In the rows, 128 means zero.
Named turns come first, each shown by rows before and after it. Which turns, in which order, take the first row of each pair that follows to the second? Write the first one first, as in the answered first pair.
U (before |-> after):
[164 135 130  76 137  76 127 128 137 112 120 159 109 133] |-> [132 119 124  85 162  86 141 150 139 102 102 121 117 170]
[121 123 127 137 106 172 104 138 121 130 154 165 113 101] |-> [111 107 133 132 121 170  98 132 124 114 129 163  92 122]
[147 134 131 156  79  94 171 139 156 112 135 149 100 126] |-> [134 124 128 146  89  94 169 135 165 100 116 145  85 147]
J (before |-> after):
[139  93 114 121 106 134 108  96 111 137 128 162 120  92] |-> [120  65 115 109 136 139 124 117 110 130 120 140 125 106]
[123 117 150 121 120 161 125 129 118 137 151 157 121 107] |-> [141 122 142 100 145 123 113 104 111 135 131 148 129 102]
[110 128  93 125 161 121 114 140 128 132 103 121 131 140] |-> [110 146  91 150 127 151 117 147 126 130 126 138 123 140]
F (before |-> after):
[109 137 119 166 102 106 141 134 159  96  94 129  94 165] |-> [148 170 104 154 102  94 104  92 132 126 102 121 136 125]
[128 106 130 120 144 102 156 138 135 119 118 118 126 138] |-> [135 119 131 114 143  90 133 112 137 116 104 129 116 135]
[122 157 131 156 146 165 124 147 118 137 139 114 152 138] |-> [110 137 137 165 140 159 131 149 125 117 120 125 117 158]
Q (before |-> after):
[151 182 113 133 117  84 117  93 136 132  96 122 140 134] |-> [148 182 103 145 110  85 148 121 136 131 124 101 160 128]
[ 76 166 125 139 116 126 104 110 143 104 106  92 148 157] |-> [109 143 132  94 128  64 112  90 147 105 110 112 143 124]
[122 115 137 101 148 167  53  97 115 140 115 132 117 115] |-> [145  99 137  92 148 113 136 130 120 157 183 123 155  79]
T (before |-> after):
[106  87 140 132 164 113 130 158 120 147  95 116 140 141] |-> [ 97 127 129 172 126 135 128 159 134 138  88 119 127 163]
[119  90 134  91 175 148 112 153  86 150 123  94 143 135] |-> [ 92 119 121 127 148 121 146 161 126 119  85  87 121 187]
[115  88 116  81 199  57 160 128 116 135  97  60 180 144] |-> [ 90 194  91 196  94 120 156 133 151 120  82  80 153 195]
[144 132 135 159  88 129 123 133 160 114 134 144 127 106] |-> [150 105 145 130 114 129 114 129 144 130 148 139 135  81]
Now pairs of rows:
Between the rows of a pair lie 2 to 3 turns.
[148  92 150  90 156 101 105 102 120 131 107 145 129 111] |-> [ 95 123 123 168 129 140 152 155 141 119 109 100 145 163]	U Q T
[157 116 156 112  94  85 158 160 130 117 179 175 151  91] |-> [125 114 163 141  98 161 151 189 112 122 186 169 160 111]	U Q T
[132 134 110 121 149  71 170 109 125 124 119 127 149  97] |-> [137 136 128 138 108 133 147 121 122 117 157 180 106  82]	J T U
[108  84 130 128 161 159 113 134 112 128 120 135 125 141] |-> [135 147 117 160 104 141  98 103 128 121 113 160 104 140]	T J
[ 94 134 150 117 165 164 130 141 111 190 158  60 156 135] |-> [126 125 161  80 173 133 111 108 100 194 151  81 147 107]	Q U Q
[ 87 113 126 152 137 148 122 146 138 103  95 108  84 175] |-> [118 172 101 157 125 134  85  96 124 126  90  96 127 153]	J U F
[ 73  80 167 106 150 140 150 174 149 106 110 169  64 150] |-> [138 155 136 143  76  99 190 170 155 132 177 177 117  91]	J Q
[130 103 161 118  97 137 152 110 107 126 139 187  59 122] |-> [114  83 163 107 126 161 143 118  87 135 143 173  74 121]	Q Q T
[129 125 103 129 140  67 173 140 149 112 110  92 135 158] |-> [115 117 116 120 147  99 120 118 154  94  73 118  90 175]	J Q J
[150 116 127 114 138 149 107 131 105 152 173 127 151  92] |-> [135 150 103 146 131  77 136 110 155 121 101  94 134 158]	T T J
[163 129 138  95 115 112 128 121 119 136 169 166 131  70] |-> [123 109 135 100 138  60 170 134 153 102 112 132 107 135]	T U
[152 158 113 156  97  94 134 140 154 125 103 110 114 128] |-> [124 147 121 169 100 127 122 153 148 110  93 110  98 151]	J Q J
[121 137 104 160 153 142 148 143 149 132  89  89 135 139] |-> [115 133 115 166 139 182 135 148 140 133 107 110 123 132]	T F
[100  99 150  88 186 124 141 128 127 117 103 126 105 102] |-> [ 78 115 146 118 179 172 125 141 116 130 117 109 128 110]	U Q
[120 160 147 129 120  53 158 108 164 128 128 141 138 140] |-> [134 187 137 150  95  88 138 100 145 144 155 145 159 120]	F T
[169 121 127 106 132  78 148  86 136 140 126 148 136  91] |-> [117 103 128 140 146  97 192 134 157 115 109 113 121 147]	T J
[138 180 117 174  82 104 184 143 158 127 154 134 132 138] |-> [102 137 115 149 165 122 166 148 125 136 131  69 180 160]	Q J U
[130 132  98 121 123  69 130 115 126 114  99 123 133 124] |-> [120 145  84 142 134 104 113 122 108 128 101 104 161 129]	Q Q F
[146 112 118 116 132  99 154 133 123 131 139 117 142 101] |-> [129 144 107 142 122 126 106 110 124 120  88 111 123 144]	Q F J
[165 112 139  98 113  91 128 118 139 122 135 153  99  95] |-> [147 107 127  93 157  96 128 119 112 134 130  97 158  95]	U F F
[114 122 143 149 109 154  83 119 125 130 119 137 103 116] |-> [122 100 140 120 138  72 138 116 136 124 117 107 119 114]	F Q T
[138 169 116 148 121 107  99 123 127 172 138 112 179 127] |-> [100 111 132 134 148  95 155 179 137 152 139  99 157 152]	T F
[166 106 140 100  97 123 125 104 114 141 167 167  96  84] |-> [129 111 132 119 112  71 195 131 146 109 125 125  96 143]	F J T
[134  73 164  91 135 138 105 120 107 113 154 167  87 113] |-> [112  95 153 147  97 186 130 156 109 119 181 160 100 127]	Q U Q
[125 118 108 125 139 109 170 128 130 152 144  84 196 131] |-> [129 141 106 147 116 143 150 130 122 156 163  98 197 126]	T T
[143 106 128  73 128  75  99  84 117 144  98 135 130 101] |-> [ 97 137 117 132 106 147  76 102 131 122  61 132 109 161]	T T U
[146 151 141 175  48  99 200 157 169 103 165 193  81 126] |-> [115 106 171 125  99 178  90 126 136  96 103 211  27 147]	U T U
[150 149 145 133  96  91 167 139 159 109 132 177 101 123] |-> [ 90 108 154 141 151 140 152 164 144  98  96 136 103 169]	T U U
[ 90 125 151 124 113 171 110 150 154 113 114 132  88 155] |-> [132 148 150 120  79 130 117 136 165 121 143 163  88 117]	Q U J
[134 126 100 122 183 110 127 114 116 159 125  75 185 112] |-> [117  89 120 127 179 138 158 159 113 158 163  94 167 103]	J T
[102 157 120 141 138 147 125 138 141 106  99  92 144 159] |-> [127 165 111 137 126 101 134 124 149 107 102  99 149 154]	Q F T
[ 98  89 137 106 162 115 134 107 149 100 104 118 138 157] |-> [122 100 129 125 141 112 174 128 137 123 167 111 182 118]	Q U
[139 177 119 172  73 149 120 138 151 114 134 156  99 134] |-> [128  89 158 118 125 155 129 163 133 107 152 173  79 115]	T F F
[102 115 133 116 129 130  83 127 131 107  89 125  87 176] |-> [143 148 127 143  69  82 145 137 152 110 140 148  93 142]	J Q T
[111 140 129 148 127 188  85 119 113 131 115 112 134 154] |-> [109 104 129 114 165 166 120 135 100 140 142  87 152 133]	T Q Q
[159  81 162  83 122  44 203 150 161 107 152 157  98 100] |-> [172 102 155  87 110  37 191 142 160 112 155 169  97  85]	J J
[150 149 136 159  77 165 159 128 142 106 142 171  76 144] |-> [135 128 114 143 135 112 210 147 132 123 136  81 150 153]	J Q
[170 106 124 107 176 194 129 147  98 147 145  96 165  82] |-> [203 136 131 105 140 169  74  98 111 133 114 153 101  78]	J U
[167 157 125 104 110  82 115  75 125 155 130 139 148  86] |-> [110 142 118 145 128  76 179 126 157 128 112  88 151 159]	T U Q
[182 136 141 114 117 135  67  80 122 113 121 196  70  86] |-> [185 130 133 134  92  83 183 137 145 116 179 175 100  78]	T Q U
[134 171 114 194  79 100 145 130 158 134 102 155 111 127] |-> [141 163 120 180  80  79 158 132 159 136 114 156 111 117]	Q Q
[113 138 112 138 153 161 118 128 109 158 125  95 172 134] |-> [137 107 125  88 173 116 107 102 114 146 104 122 136 119]	F Q F
[115  99 136 126 145 179 131 164 104 143 166 133 126 113] |-> [146 150 114 142 119 148 129 135 112 158 172 132 165  93]	J Q
[113 122 127 137 156 208  64 125  95 147 126 116 149 135] |-> [102 113 142 137 147 206  73 133 114 124 104 136 104 158]	F F
[124  94 136 132 150  89 179 145 114 122 138 117 141 145] |-> [146 156 117 163 113 143 106 109  99 140 132 118 168 134]	Q J F
[104 120 118 144 132 175 139 125 140 113 107  91 112 141] |-> [126 139 120 131 114 132 129  99 153 103  94 122  90 129]	Q T
[128 108 136 111 122  91 153 129 152 103 105 148  87 130] |-> [108 121 137 134 117 134 131 130 139  96  86 139  84 160]	Q Q
[121  89 123 134  71 137 167 149 145 113 174 177  57 136] |-> [164  90 121  86  86  80 141 107 131 128 165 178  76 102]	T T J
[116 118 128  98 147 131 142 113 127 125 146  72 142 168] |-> [124 135 130 111 118 102 168 115 152 111 148  96 113 172]	U T F
[135 145 102 150 159 147 103  85 118 161 102  79 186 136] |-> [171 151 119 144 114 163  84  72 119 163 139 140 150  90]	J U Q
[125  86 141 101 167 151  99 108 101 149 105 122 126 119] |-> [143 119 115 122 143  77 168 118 126 150 125  98 168 119]	T F Q
[129 142 121 145 119 175  82 103 111 131 122 157 116 125] |-> [155 144 116 146 107 136 140 122 117 140 175 152 153  90]	T Q J
[103 133 115 147 166 101 137 145 116 131 131  93 167 164] |-> [ 87 110 136 155 157 143 134 165 124 113 135 121 122 178]	T T F
[ 87 117 145 131 141 105 156 142 162 106 102 105 133 148] |-> [127 123 165 123 115 167  89 113 121 137 152 158 136  90]	Q J T
[100  89 137 133 166 164 128 207 103 158 141 111 166 133] |-> [131 117 121 118 146  34 163 168 149 131  92 112 146 144]	U J T
[ 92  87 154 147 119 160 165 170 134 105 146 145  80 152] |-> [127 103 134 113 142  54 184 139 150 107 122 104 119 143]	J U Q
[144 150 103 128 140 191  87 106 117 141 139 133 151 154] |-> [131 130  99 115 163 162 130 132 113 149 153 102 185 156]	J Q Q
[139 151 152 108 111 155  95  97 106 113 141 197  61 131] |-> [140 153 142 127  90 103 197 142 133 112 181 174  90 130]	Q T T
[127 123 142 138 121 140 114 116 139 118 141 166  83 162] |-> [118 126 133 160 123 136 159 151 140 126 163 132 123 159]	Q J Q
[132 123 146 115 181 141 178 127 134 125 142 129 138 124] |-> [128 132 139 114 185 152 136  99 131 120 107 128 139 137]	Q J J
[174 167  99 108 140  89 116 110 116 148 148 102 177 103] |-> [120 154 110 162 114 136 178 180 137 126 165  96 160 152]	F T
[ 98 189  88 175 105  87 135 131 164  86  86 112 158 166] |-> [ 90  79 124 109 178 151 151 181 106 126 178 101 191  97]	T F T
[108  78  96 119 161 139 173 132 118 130 111 123 142 163] |-> [127 135  77 143 126 163 108  87 118 136  87 149 134 163]	Q T F
[121 120 118 150 132 154 107 123  92 124 128 126 138 135] |-> [103 110 128 154 134 148 122 138 102 113 117 127 120 151]	J F F
[104 152 123 159 119 156 131 130 160 107 102 129 111 166] |-> [126 129 143 122 138 192  86 112 125 136 130 148 116 107]	T U
[147 138 104 131 149 100 111  95 131 100  77 137 125 144] |-> [132 122 124 162 132 191 115 144 107 118 142 157 129 123]	J T U
[128 122 157 156 113 178 118 174 115 144 158 173 100 110] |-> [129 104 139  94 185  99  92 117 112 142  69 119 122 139]	J U
